Each path below is one point turned by a fixed rotation once a step. After each direction that follows a path, write how fast that rotation turns it, in degrees per step (0 if it stays still).
Each turn is a multiple of 5 degrees from 10 to 175, or 0.
Each row of a path follows its step; steps can be skipped.

step 0: [-18   4 -18  -7  24 -30   8 -10 -26  -5  18  33  18 -45  22  17  -3 -24
  30 -13 -18  -4   2   5 -35 -55  10  -5   7  16   6  26   6 -16  55  21
   1]
step 1: [ 20 -28 -23  -3 -18  22  -9  16  -5  12  12  16  19 -22 -14  45  -2   7
  -5  36 -12  62  24  -7 -18 -33   7  16 -18 -28  39  -9   0  12  31 -23
 -16]
step 2: [ 46  14 -36  26  19   1 -21   3   8  -2  30   1  50   4 -36   5   7  10
  21  -4  -4  -9  10 -21  -7  16 -37 -16 -27 -16  30  -1 -13  -9  -2 -20
  57]
step 5: [  8  14 -54  -7  -1  22   4  52  -1 -16  42  15 -16 -10 -14   8  -7  -7
  -8  18   8  21  -8 -15 -26 -39  11  11  -1   0  42  23  28  37  15 -30
 -13]
step 6: [ -7  -8 -27   2   2 -27 -38   1   0   6  23  16  42  52 -39  43  17  -5
  40  -4  12  12 -24 -22 -15 -20 -41  -6  -3 -12  10   3  21 -11  12  -9
  26]
step 7: [ 36 -45  -2  -7  18 -16   2  42  -2  25   7   7  29  30   3 -34 -13  44
  11  -9 -33  -4  18  -7 -21 -32 -26 -24 -23 -17  -3 -21  -7 -17  15  26
 -19]
step 9: [  3 -15 -13   6   4   9   1  48  -8  12   8 -13  -1 -22  19  37  14 -20
  26  53   3  -1  -8 -46  -9 -33  25  13   6  -9  47   5 -24  36  22 -19
   8]
step 10: [ -3  -3 -29  21   3 -24 -17  10  -5  -6  28 -31  45  18 -51  13  19  -8
  24  14  14  19  17  19 -56 -15   0 -18 -12  11  30  27 -14  -5  -7  14
  35]
step 12: [ -8   1 -32 -27 -13 -12  -7 -14 -37  29  17  17  24 -40  10 -11  -5  -7
 -13 -29 -36 -12 -16 -46 -25 -24 -31  34 -24  -7   6 -25  -8   1  30  14
  24]
[  0   8  -6 -14   6  12  -4   6  16  -4  -9  -6   5   2 -12   9  -3  -3
  -7   9   0  -5   7 -12   0   2  -6  17  16  -6   3   4  -2   2   1  -2
   9]	95
[  5  -5   3   3  -7   7 -11   0  -6  -2   8   3   2  15 -11  -7  17   6
  -8  -8 -10  -1   2  12   4   6 -12   1   0 -18  -1  -3  -4  -8   8  -9
   4]	80
[ -5 -12  -8 -12  16  -4  -7  -6 -11   0  10  -3  -1 -14  -2  -3  -2  -1
   3   9   5  -3   9  13   6  12   0  13 -10  -1   4  -8   2   1 -10  -7
   6]	40
[  5   7   9   7  -2   8  -7   5 -12  10   5   0  -1  -6 -10  13   1   6
   7  -8  11   2  -9  -9  -5  10   2  -5   3  -8   8  -1   3  21 -13  -9
   4]	95
[  2 -13  -4  13  -3  -2  -4   6  -5  -9 -19  -3  -3  -6  -2 -18  -1   4
   0  -4  -2  -9   3 -19 -16   4   3   6  -8   0   5  -4  -1  -6  -4  -7
   6]	140
[  1  -3   3 -22  -6  -1  -2   3   4  -2  -1   6  -4  -7   7  -8   7   7
   8  -7  -4   7   7   0  -8  11   5  -7   7   6 -12  -4   2  15  16   1
  14]	90

step 0: [ 22  17 -32 -42 -12  32  16 -26   2 -19 -14  18 -31  -6  14  -9   5  -1
  -8   2  18 -34  20   9  46  12  10  36 -12 -19 -15  16  22  25 -35  31
 -19]
step 1: [-17   2   9   7   4  16  -9 -16   1   4  -8  40 -12   4  -1  -2  -9  74
 -23  18 -19 -24  33  35 -42  15  37  -9  16 -13  -2   8 -18  13 -31  10
   3]
step 2: [ 27  17   8  23 -17  11   6  29 -15  49 -13   5  -8  10 -65 -16   5  -9
  19 -28   9 -26  24  -1 -21  20  16  27   0 -14  12  -6   5  -7 -21  29
  41]
step 4: [-10  16  40  -4  10 -24   4  -4 -39  26 -18  11 -28  -1  31   3  37 -48
 -10 -27 -22   3  41  -2 -30   0 -28  -4   6  35  17  -1   5   9   1 -29
   1]
step 5: [ 31 -41   5 -22  10 -50 -19   6  -5  -9  -6   5 -35  23  22 -18   2 -14
 -18  21  -1 -25 -28  29  19   7  -5  40  -7  17  28  14  29 -30  26 -15
  15]
step 6: [-30  12  -9 -25 -12  14 -12 -20  -2   0  15  41   9  24   0  18  24 -27
 -28  12 -37   3 -41  10   7  27  42   4   2   8  23 -26  40   0  -6  -5
 -41]
step 9: [-23  52 -51  14  30   9   2  12  21 -11  -7 -12  -9  15   3 -16  -7 -17
 -37  14  10  27  19 -18  17 -21 -48  -2  -5  -3  30  16 -27  28  -2 -17
 -19]
step 11: [ 11  15 -34   3 -15  -5  -8   5  -8 -17   8 -17   6  10 -37 -23 -31 -11
  34  10 -27 -21 -20   6  46 -24   0 -32 -28   4  16  -3  55   2  -8 -30
  29]
step 13: [-32   0  34   9 -33  -5  51 -31  12  20  16  -4   6 -16 -19  18   3  11
  43 -10  18 -35  19  12   9   1 -15 -20  -2   3  -5  51  -9 -20  17 -32
   0]
[ -6 -12  16  17   0 -12   0   5   0   0  -2  -8  -3  -9  -2   5   7   0
  10   5  -6 -11   0   7 -15   3  -8   3  12   1  -4  11  -1   5 -10  -8
   9]	125
[  7  -1   5 -10 -14   1  -6   1   1   6   4   6   5  15  -1  12   2   0
  -5   7   6  -4  -6  13  13 -13  -5  -2   9   4 -21   2 -11  -3  -5  -5
   4]	145
[ 11  -9  -2  -9  15   1  -4  -6   4   6 -11   3  -3  -1  15  -3  -2  -5
   8   9 -10  -5  -5  14   0 -15  -2   4 -11  -4   6  -2   4  13 -12  -3
  -9]	70
[ 16  -1  -3  -7  -2 -24   6   3   9  -6   4  -3  -2   3   4  -9  -6  11
  -4  12   0   0  -7 -13  -6   6   7   5  -1   7  -5   2 -14  13   3   4
   1]	160
[  0 -10 -21   6  -7   9  -8  -4   8  -7  -1   1  -6  -3   0   0   9  -3
  -4  -3  -5   3   2  -5  -5   1   8  12   6 -20 -11   9 -11  -2  -6  -5
 -11]	45

step 1: [-13 -26  -4  34 -23  35  30   9   5  30   5  -1  19 -12  -1  -3  26  18
 -17  -5 -12 -55 -20  10  27 -33 -52 -11  -3   2  29   8 -23  17 -35  45
  18]
step 4: [-19  10 -18 -34 -72  -7 -14  14 -18  12  12  28 -18  -9 -61  -2  -3 -12
 -18  -9 -18 -17  -6 -10 -28   7  -6  29   2   9 -18  37 -26  33  -5  14
  34]
step 5: [  5  41   7  41 -14 -27  30  37  -2  -7 -29  20 -17  -5  -9 -25  -2  -7
  -1  26  10  14  -7  -7   7   6  21  54 -32  22   2  -7  32 -18   8  61
  31]
step 6: [ -9 -26  -2  38   2  11   8  22   8   6   7   8  15 -39  24  25  52   5
  43 -49 -23 -19  26  -3   8  16   5  14 -57  21 -16  -3  18 -21  26  11
 -19]
step 7: [-35  10 -45  -8  -9 -11  -7  21  21 -38  10  12   1  -2   2  14  11 -37
  40 -10 -38 -29 -35  -7  -3  33  -2 -34   2 -27  36  39  33  17   0 -24
 -10]
step 8: [-13  -1  -1  29 -29   2  48 -37  42  15 -44   4 -15  17  -4   7  -9  12
 -11   8 -35  33 -51 -12 -28 -29 -11 -15  14 -32   1  25  36 -19   9   0
   8]
step 11: [ 16 -18  -4   4  -8 -28  19  13 -10  24 -23  46 -10  28   2  55   9  42
   2  26 -10  -1  37  -7  -4  18  28 -11 -21 -15 -47  39   3   2   7 -43
  14]
step 12: [-18  12 -10   3  15 -21 -32  11 -13  57   6   2 -28  18  -1 -30   5  -2
  57   7 -18   4  19  44   3 -28  25  26   9 -16  20  52  20  27   5  -2
  24]
step 13: [ 14  19  10   7   3  30  22 -21  28   9  -8   8 -24 -20  52 -36  32 -22
  13  19 -21  -9 -23  29  23 -15   1   2 -34 -25  24 -25 -31 -13  29  -8
  55]
[ -6   7   5  10   8   9  12   7  18   1   4  -9   3  -1   8   2  -5  -4
  15 -10   4 -11  -4  12  -1  -2   5  -8  -2 -18  -4   5  -3   5 -10   2
   4]	60
[  8   7  -3  18   3   0  -2  11   6  13   3  -8  10  15 -10  -6  -6   0
   5   9  -9   3   5  -5  -4 -14   2  -5   5  13 -10  -4   8  -4   7   3
  -1]	110
[  4  -9  10  10   0  -6 -10  -8 -10  10   7  -2   4  -5   7  -6  -8   2
   0 -16  -3   6  10   4  -9   0  12   2  -6  -8   9   5   3   4   9   9
 -17]	120
[  7   5  -4  11  -2   9  -8  -1  -2 -17   9   0  -6  -9   3  -9   5  19
  17   5  -1   6   0 -14   2   2  -2  -1  -5  -5  -6 -13  -5   8  -2  -5
  -6]	95
[ -2  17   0  -2  11   2   5   5  -6  -4   3   0  -3  -1   3  -4   5  20
  -8  -5   6  -3  -8  11   7 -10  -8   7  12   0   4   8  20   0   7   5
  -9]	155

step 0: [-15 -21  43  10   0 -15   8 -54  35 -32  19  31  22 -26  28  -4  -1 -31
  15 -16  10  15  26  29 -22 -21 -11  26  16 -20   0   2  22  -3  -7  39
 -52]
step 2: [ -3 -15  25   4 -23   5   2  13  22   9 -40  -5  14 -23  22 -34 -51  -7
  26  14 -13  19 -13   9  28   9  24   2  17  25 -34  -1  17  73 -44  18
  12]
step 4: [-56  16   5  18 -12  -4   1 -19   2 -18  47   9  22 -65  10 -23 -14 -31
 -13   3  -9 -16  39  57   7  10 -37  20 -11  12 -11 -13  -7   5 -11 -21
   7]
step 6: [-34 -24  44   7  31 -16 -51 -18  16   0 -35  29  15  16  14 -18  12 -13
  10  -1  -5   2  18  23   9   4  -2   8   9  33 -12  13  32  19 -33  57
 -44]
step 7: [  4 -10  47  -3  20  -8 -25 -32  -2   7 -19  -6  23  11 -25  -6 -44 -36
  63   6   6 -33 -34  13  45  -4 -18  31   4 -24   9 -15  10  29 -11   9
 -25]
step 8: [ -2 -10   7   7  -3  14  19 -53  42  -2  20  30   1 -31  -6 -17 -51 -14
  13  19  -7 -41 -15  32  33   7  19  -9  32   1 -15   8   3  45 -39 -20
  29]
step 9: [  1  23  18  17  10 -31  11 -18  56 -19 -12  17  -8 -59  24   4  13 -27
  53  27  21  15  -5  30 -30   6   1 -11 -16   4 -16 -21  -7  20 -23 -25
  38]
step 10: [-57  23   2  -2  26 -22 -22  24  25 -26   1  20  22 -52 -25 -17  21   5
  12  10  -7  29  28  32  10 -29 -46  -8 -11  15   0   6 -15  38 -33  17
  -1]
step 13: [  8   1  44  21  -1  -5   6 -51  22  16 -48   1  22 -50  26 -23  -5 -37
  33  24   1 -33  -4  16   6  -3 -24  28  21 -24   3  18   4 -23 -10 -20
 -32]
[ 11  10  -1   2   6  -3  12  11  -2 -12  10  -5  -7   1  -7  -6  -3  -9
   2  16   0  13   5  -7   6  -3  -2  -8   5   0 -19  -4   3   9  -7  -8
   7]	55
[  0  -1  -9  -4   2   5  -9  -3  -5   2   9  -4  -2  -2   0   1  -8  14
 -11  10 -10  -4   9  19  -4  -7   0 -14  11   4  -1  11   1   1 -16  11
  -3]	170
[  1   5  15  -4 -12   2   0   6 -11  -5   4  -9   3   7  -2   9 -10   4
   5   4   6 -19   1  -6  12  13  -2  -3  -1   5   8  11  12  11   2   4
   7]	80
[ 10   2  -5   2   3  -8   1  12   3   8  -2  15  13   7   1  -2  -7 -12
  -4   5 -12  -3  -7   0  -4   3  -6  -8  13  -1   9  -8  14   1  11   9
 -11]	65
[  1  -3   7 -13  10  -7  -2  -2   2   2  -1  12  -2  10  -4  16  -6   5
   2   3  -8 -10  11  -2   1   8   0  11   3   5 -18  -4   0 -12  -3 -14
 -11]	45
[  4  -1  -9   6 -14  -9  -4 -13  -4 -17 -14  -1   7  20  -8   6   1  -3
  -8  -2  -2   8   0  -1   2   1  -4   0  -6   2  -3   0  -6  11  -7   4
 -13]	70
[ 15  14   4   8  14  -5 -13   4   0  -2  -6  -6   1  10  -3   8  -1   9
   4  -7  -3  -2   0  14  -4  -5   2  -1  -4 -22   5  -4  -2   2   5  -7
  11]	170

step 2: [ 39  24  -2  26  21 -17 -14   2  18  -6  25  30 -23  32  55  28 -17 -20
  10  25  12 -25  -6 -16 -37  -6 -25  29 -13 -18   5   4  -7 -15   4  -1
  16]
step 3: [-51 -12   5  15 -21 -14   7 -10  10  31   0 -22 -31   3  14   8  -4  -4
  -2 -10 -51  -7 -27  -1  -6  -7 -15  -1 -35   3   4 -11 -15  19  16  11
 -68]
step 4: [  8  -2  12  -2 -21 -34   9  32  13  16 -22  12  21 -21  -6 -12  40   3
 -26  -6 -17   9 -16  -6  10  37 -18   8  32 -36 -20   3 -53 -15   4  20
  33]
step 5: [ 25  10  20  27  22  25  -6   2 -13  12   2 -10 -40  27  51 -18  -6 -17
   4  22  20 -31  -9   1 -10 -22 -11  10   7   0 -37 -24 -25  19  11 -35
  34]
step 6: [-41  -9 -28   9 -24 -29   2  20   7 -20   7  -7 -44  23 -14  15  23  32
  -2 -12 -10 -11 -20   1   8 -30 -15  -3 -13 -37  26 -28   9  41   6  -7
 -28]
step 8: [ 16  55  38  15  19  13 -11  -2 -37  19  -2  19 -19  19  35  19  -5 -16
 -21   6 -11 -26   6   1 -16  11 -41   0  27   8   4  -2 -16  20  -1 -38
 -27]
step 9: [ -5   5 -32   9 -27 -14  -3  32  19 -17 -18 -24 -32  21  -2  11   2  41
  18 -39 -55 -30  -2 -11 -11  14 -20  21 -24   5   0 -34  -5  -4  14  15
  -1]
step 11: [ 22  20  40  19  38   3   8  13 -19  -5 -20  -1 -12  29   3  24  27   1
 -12 -27  23 -15  -9 -16 -12   0  12 -20  47 -24  16 -15  -4  21  32 -47
   8]
step 12: [ 19  -6 -29  12  -6  -2  22  17 -11 -26  16  22 -56  39 -15   6 -34  14
  31  -4 -32 -32  -3  34   5  -4  -8  12 -17 -25   1  -5  18   0  22  32
  -2]
[  4  11  16  10  -6  -6 -11  12  19  -1  -5   0   7  -2   4   5 -13  -3
  -2   3  -6   2  -1 -11   3   6  -2 -11  -7  11   2  -7   8 -10   1   3
  -8]	55
[ 12  11   3  17  14   5  -8  -5   0  11   5   9   1 -10  -1  -2   9  11
  10   3  -9   2  -6   3   4   2   0  -2  -3   0   6  10   1   2   1 -18
  13]	115
[ -9  -2  13  11  -3  -8   8   2 -19   7   0  -7  -4 -12  -1   8   7  -4
  -5   3  -3  -5   4  -1 -11 -13   8  -7   2  15  11  -7   2   8  -9  -4
  -2]	140
[ -3   0  -3  -2   7  -2   1   1   3   5  12  -7  -8   6  -1   0 -12   3
  -9  20   6   1  14 -12  -9  14   6  -9  -2   1   1   9 -15   2  -5  -4
  10]	130
[  9   5  11 -10 -13  10  19   0  -4   8   2   9  14  12   0   3   4   3
   1   2   2   4  -9  -1  -3  -1   1 -16  15   2  -5  -1  -8  -9  -1  -7
   2]	110
[  6   1   3   2  18   5   2 -14   3  -6 -13  -3  -1  -3   4  15  -3  -5
  -7   4   9  11   5  -4  -1 -17 -17   4   2   0  -3  -5 -10 -10  -3  -4
   1]	125

step 0: [-25  -4 -30 -51  17   3 -17   5  29  20  22  -9 -18  31 -30  27   5 -10
  -8  15 -41 -19  -8  40 -18  -7 -23  30  11  23  12 -39  18  16  17  16
 -23]
step 1: [ -5  22   9   2   8  -6  30 -23  46  29  20 -44  21  10 -23  -4   4  -1
 -46  34  -5 -21   5  19  -4 -35  20  10 -25 -23   7  -3   9 -51  24  17
 -18]
step 3: [ 21 -11 -33  18   3 -49  18  -6   2 -20 -37  49   1  -1 -18   6  13   7
   0 -14   0 -48  19  27 -31 -27  33   2  28  31  34  -7 -10 -12 -13   7
 -15]
step 5: [ -5  28  44 -27   8  -4  -6   9 -13  12 -29  12   1  10  38   6  30   3
  -5  -8  37 -26 -13 -21 -10 -30 -37  46  -3  -3   6  -9  -4  29  21  55
 -20]
step 6: [ 23  23  29 -18  13 -24 -42  16  33 -24  19   9  -6  -4 -26  49 -23 -36
 -16  20   7  12 -25  -2 -24 -14  11  24  37   3  16  12  -9  14  27  24
 -33]
step 7: [  4  14  34  -5  19 -48  17 -34  11 -28  14 -16   1 -18  34  15 -38 -12
  -5  43 -28 -22  17 -13 -16 -27  -3   8  12  -6 -30   4   0 -28  44 -25
  13]
step 8: [-30   2   0   4  59 -37  24  24 -13  -7  12  -8 -16  38 -18  -7 -26 -11
  12 -20 -22 -40   8  17   3  -4 -39  29   0  32 -10 -18   3  24  28 -25
  15]
step 11: [  1  -3 -13 -11 -16   7 -20   4  35 -26 -27   0 -18 -11  29 -16  22 -22
 -31 -16  20 -82   9   3  -9 -18   6  19  28  17  16 -40  14  20  -2  -6
 -21]
step 13: [ 12   7  54 -20  23 -23  41 -43  -1  35 -15   7 -15  36  40  -3   1 -12
   2  38 -17 -30  -5  12 -13 -10   8   9 -31  -9 -15  -4   5  12 -14  42
   7]
[ -1 -10  -2   3   0   0   0   7 -14  -4   1  10   1  -9   9  -4  -4   0
   5  19  -5 -10  -1  19  -6   1 -11  -4   3   2   9  -5  -6  -1   0 -19
   1]	85
[  1 -15  11  -2   4  -5   4   4  -3 -10  17  15   2   2  10   4   2  -9
  -2   5  -4   9  -1 -16  -8   5  -4   7  -1  -9  -7  -4  -8   5  -6  12
  -9]	45
[  1   3 -11   6  -7   3   3 -11  -3  -6 -13   8 -12   3  -7  -3  -2 -11
   0  11   8   0   6  -1 -12  -5  -6  -7 -17  -7  12   3   1   1  -7  18
   0]	35
[  4   2  -2  -6  -7   1 -11 -11  11   4   7  -1 -11   8   8   0 -13   0
   0   8 -11  -2  -4  -1  10  10   0  -8   4   6   4  -8  -2  25  -9   2
   6]	170
[ 17  12   0 -11   0  16  -5   3  -2   6  -3   5  -6  -9   2  -3   5 -10
  -2   3 -10  -2  -5  -5  -3   5 -10   2  11 -11   0  -5  20  -5   8   2
  -6]	60
[-14  -3   2   7   2   2 -10   7  -1  -5  -1  -1  -5  -7   5 -13   7 -15
  13 -20  -7  -7  -3   6   2  -4  -7   1   1  13   3   0  -2   8   5  15
  -5]	125
[ -1 -10   5  -8   8  10  11  -4 -11  11 -10  -2   0  14  -2  11   1  16
  10  -8 -14   6  -4   9  -6   5  -7  -1  -5  -1   4  -9  -2   1   3  12
   2]	80

step 0: [ -3  12   2 -60   3  -8   4  -9 -29 -38   1   2 -33 -19  -6 -39 -51 -14
  58 -20  15   8  17 -12  -9 -15 -15  12 -30 -24   4  23  16 -18  23  13
  -5]
step 1: [-12  19 -10 -22 -50   6  -2 -19   7   8 -29 -43 -33 -14 -21   4 -21 -28
  10   7  38  20  26 -27 -11  -9  -4 -10 -19 -20  51   7  37  34  21  10
  28]
step 3: [ 30  14   4  19   7   8  15  58  58 -13  27  -6   3   1  23 -39 -17  -5
   9  32  45 -11  -1 -10  40  -1  -7 -11  -7  31  30  20  10 -19  29  -4
 -14]
step 4: [ 25   7  23  -2  27  25  40   2  -7  12 -11 -22 -42 -11   6 -42   0 -27
 -48  52  16 -19 -27  18  23   0  11  -7 -17 -13  21   1   5 -40   8  29
 -15]
step 5: [-32   0  29  -3   7  16  32 -19 -15 -14  16  18 -16  27  21  13 -20   8
 -57 -11  -2  12 -17   0  20 -15  20   1 -37 -24  26 -27  27  -5  49  30
 -41]
step 8: [ -6 -35  11  18 -40 -23   7  19 -14 -29 -16  18   9 -34 -11 -40 -13  31
   7 -22  37 -25  23   2  15 -16  29   1 -20 -40 -26  33  17 -26  -1  38
   6]
step 9: [ 29 -18  14 -13 -54 -13 -15 -32 -36 -32 -27  -8  -6  15  17  -9 -13 -18
  19   8  22  33  -1   7  15  -8  60 -26 -19 -36  13  15  15  -8 -39   2
   6]
step 10: [  4   9   8  -2 -20  50  -2  22 -34 -11  24  11 -35 -10  19  14  -7   7
  33  -1   8  62  19 -18  17 -25  31 -46 -22   6 -10  12  15  38  -3 -22
  12]
step 12: [ 12  12 -14  15   5 -23   7  13   4  14   7  17  -4 -28 -26   9  17  -5
 -33  33  20 -16 -25   7 -28 -11  43 -50 -38  35  48  25  17 -28  16  -2
  25]
[-13 -10   4  -8  -4   2  -8  -6  -6  -1   3  -8   1   1 -13  -2   1  11
  10 -15  -3 -15  -2  -5  -3  21   4   9  -6  -6  -3  -5   8  -9   1  -4
  -2]	45
[ 11  -2  -9  12  -7  12  -1  -8  -1  -5   4   2   6  -3   8 -10  14  -2
   7   8   9  -2  14  -7  -9  -2   2   2   0  -6  -1 -22   2  -6   2  -6
  -8]	55
[  1  -2  -1  -7 -15 -13  -5   5 -10   3  10   0  -6   1   8 -14  11 -11
   6  -3  -4  10  12  -8   0   2  -5   4  -6   6   2  11  11   5  -7  -1
  16]	40
[ -2 -10  -6  -1   5   2  10   8   1 -14  17   4   9   6  -6  -3  -4   2
  -3 -12   8  10   6   0  -5   0  -9  -3 -14  -2 -14   5  -9   6  14   2
  -5]	140
[  7 -12  12  -1   3  -1  12   9   6   5  -8   0   3   0  19  -9  -6  -2
   4  -1   1   6   1   6   9  20  10  -2  -8  -5  -5  -7 -11  -4 -10   0
   4]	70
[  4   1  -6  -5   8 -14  -5   3  -2   1  -4  10   9  21   3  -6 -11  -6
   7  -4  -3   4  -4   3  -2  -1  14  -3   5   4   5 -11  16   0  17  -7
   0]	160
